grid =
[[119 119 116 147]
 [130 124 129 129]
 [133 133 124 124]
 [130 125 129 129]
 [115 125 137 132]
 [119 120 129 138]
 [122 123 130 133]
 [113 129 144 125]
 [109 117 134 142]
 [115 131 139 125]
 [120 131 125 132]
 [119 116 114 150]
 [135 134 125 122]
 [127 143 122 122]
 [128 125 129 129]
 [109 118 132 143]]
Rows and columns are counted from 0.
(0, 0) = 119
(6, 0) = 122
(7, 3) = 125
(11, 1) = 116
(4, 0) = 115
(7, 1) = 129
(5, 1) = 120
(11, 3) = 150
(0, 1) = 119
(10, 3) = 132
(9, 0) = 115
(4, 1) = 125
(5, 3) = 138
(2, 2) = 124
(0, 3) = 147
(2, 1) = 133
(7, 0) = 113
(3, 1) = 125
(12, 2) = 125
(8, 0) = 109
(4, 2) = 137
(14, 0) = 128
(8, 2) = 134

W =
[[143 124 116 141 150 135]
 [137 128 116 129 143 115]
 [120 132 134 113 115 105]
 [124 135 120 119 129 111]
 [137 122 125 144 140 150]
 [118 134 130 118 117 120]]
W[-6,-6] = 143
W[-3] = [124, 135, 120, 119, 129, 111]
W[2,0] = 120
W[-3,3] = 119
W[0,5] = 135
W[-3,5] = 111
W[:, -2] = [150, 143, 115, 129, 140, 117]
W[-2] = [137, 122, 125, 144, 140, 150]
W[:, 0] = [143, 137, 120, 124, 137, 118]
W[3,-2] = 129
W[-5,-6] = 137

a = 136  118  127  127  137  137  127  134  117  115  106  129  132  125
a[0]	136
a[12]	132
a[10]	106
a[11]	129

arr = ((129, 123, 108, 111, 117, 130, 134, 148, 129, 138, 124, 130, 131, 140), (118, 130, 135, 147, 128, 137, 124, 131, 132, 140, 129, 122, 108, 111), (133, 140, 127, 121, 107, 111, 120, 130, 138, 145, 129, 137, 123, 131))
arr[0,0]	129
arr[2,1]	140
arr[2,4]	107
arr[1,12]	108
arr[:, 0]	[129, 118, 133]
arr[1,4]	128
arr[0,6]	134
arr[0]	[129, 123, 108, 111, 117, 130, 134, 148, 129, 138, 124, 130, 131, 140]
arr[1,13]	111
arr[:, 7]	[148, 131, 130]
arr[0,10]	124
arr[1,6]	124
arr[:, 8]	[129, 132, 138]
arr[:, 2]	[108, 135, 127]
arr[2,10]	129
arr[2]	[133, 140, 127, 121, 107, 111, 120, 130, 138, 145, 129, 137, 123, 131]
arr[2,7]	130

x = [111 111 128 113 115 104 150 131 124 136]
x[0]: 111
x[5]: 104
x[7]: 131

m =
[[130 137 122 131 128 144 121 121 115 127 132]
 [119 125 143 110 149 113 157 129 137 148 141]
 [123 127 135 148 104 124 120 142 148 114 114]
 [114 127 138 114 142 116 147 127 141 141 141]
 [132 119 132 147 119 128 115 139 135 113 111]
 [114 125 134 112 143 113 141 123 138 141 140]
 [134 120 131 144 120 128 115 142 134 116 113]
 [113 123 134 112 145 115 143 123 139 136 139]
 [142 118 133 146 124 130 109 144 134 126 113]
 [112 123 135 110 142 116 144 125 140 135 138]
 [147 120 131 148 134 130 104 146 129 131 111]
 [112 125 133 110 144 116 141 122 137 134 136]]
m[0, 0]	130
m[5, 0]	114
m[9]	[112, 123, 135, 110, 142, 116, 144, 125, 140, 135, 138]
m[10, 5]	130
m[3, 3]	114
m[1, 2]	143
m[:, 1]	[137, 125, 127, 127, 119, 125, 120, 123, 118, 123, 120, 125]
m[3, 0]	114
m[11, 6]	141
m[:, 0]	[130, 119, 123, 114, 132, 114, 134, 113, 142, 112, 147, 112]
m[9, 0]	112
m[:, 5]	[144, 113, 124, 116, 128, 113, 128, 115, 130, 116, 130, 116]
m[11, 8]	137
m[11]	[112, 125, 133, 110, 144, 116, 141, 122, 137, 134, 136]
m[2, 7]	142
m[:, 10]	[132, 141, 114, 141, 111, 140, 113, 139, 113, 138, 111, 136]
m[10, 3]	148
m[4]	[132, 119, 132, 147, 119, 128, 115, 139, 135, 113, 111]
m[:, 4]	[128, 149, 104, 142, 119, 143, 120, 145, 124, 142, 134, 144]
m[5, 6]	141
m[11, 4]	144
m[3, 4]	142
m[10, 10]	111
m[1, 3]	110
m[4, 6]	115
m[11, 2]	133
m[7]	[113, 123, 134, 112, 145, 115, 143, 123, 139, 136, 139]
m[3, 6]	147
m[4, 3]	147
m[3, 5]	116
m[10, 2]	131
m[0, 4]	128
m[10, 8]	129
m[4, 4]	119

X = 131,111,118,128,122,99,121,124,134,148
X[-10]	131
X[2]	118
X[5]	99
X[4]	122

B =
[[124 125 105 150 140 143 111 110 150]
 [124 128 132 132 114 126 132 125 118]
 [126 130 127 134 115 139 111 130 135]
 [156 132 136 150 124 123 102 131 146]
 [125 133 117 129 113 138 126 131 140]
 [150 128 131 137 147 127 117 114 114]
 [133 112 110 103 140 105 105 119 127]
 [129 113 132 124 124 132 149 106 144]
 [100 127 126 129 100 132 122 149 137]]
B[-9][-9]: 124
B[:, 6]: [111, 132, 111, 102, 126, 117, 105, 149, 122]
B[7][-4]: 132
B[-5][2]: 117
B[-5][6]: 126
B[6][7]: 119
B[5]: [150, 128, 131, 137, 147, 127, 117, 114, 114]
B[-9][-8]: 125
B[0][-7]: 105
B[:, -5]: [140, 114, 115, 124, 113, 147, 140, 124, 100]
B[-4][-6]: 137
B[:, -8]: [125, 128, 130, 132, 133, 128, 112, 113, 127]
B[3][-2]: 131
B[:, 8]: [150, 118, 135, 146, 140, 114, 127, 144, 137]
B[0][7]: 110
B[5][0]: 150
B[-7][-2]: 130
B[-8][7]: 125
B[-4][2]: 131
B[7]: [129, 113, 132, 124, 124, 132, 149, 106, 144]
B[5][-3]: 117
B[-1][-9]: 100
B[3][-9]: 156
B[1][3]: 132
B[-3][-4]: 105
B[-2][-7]: 132
B[8][3]: 129
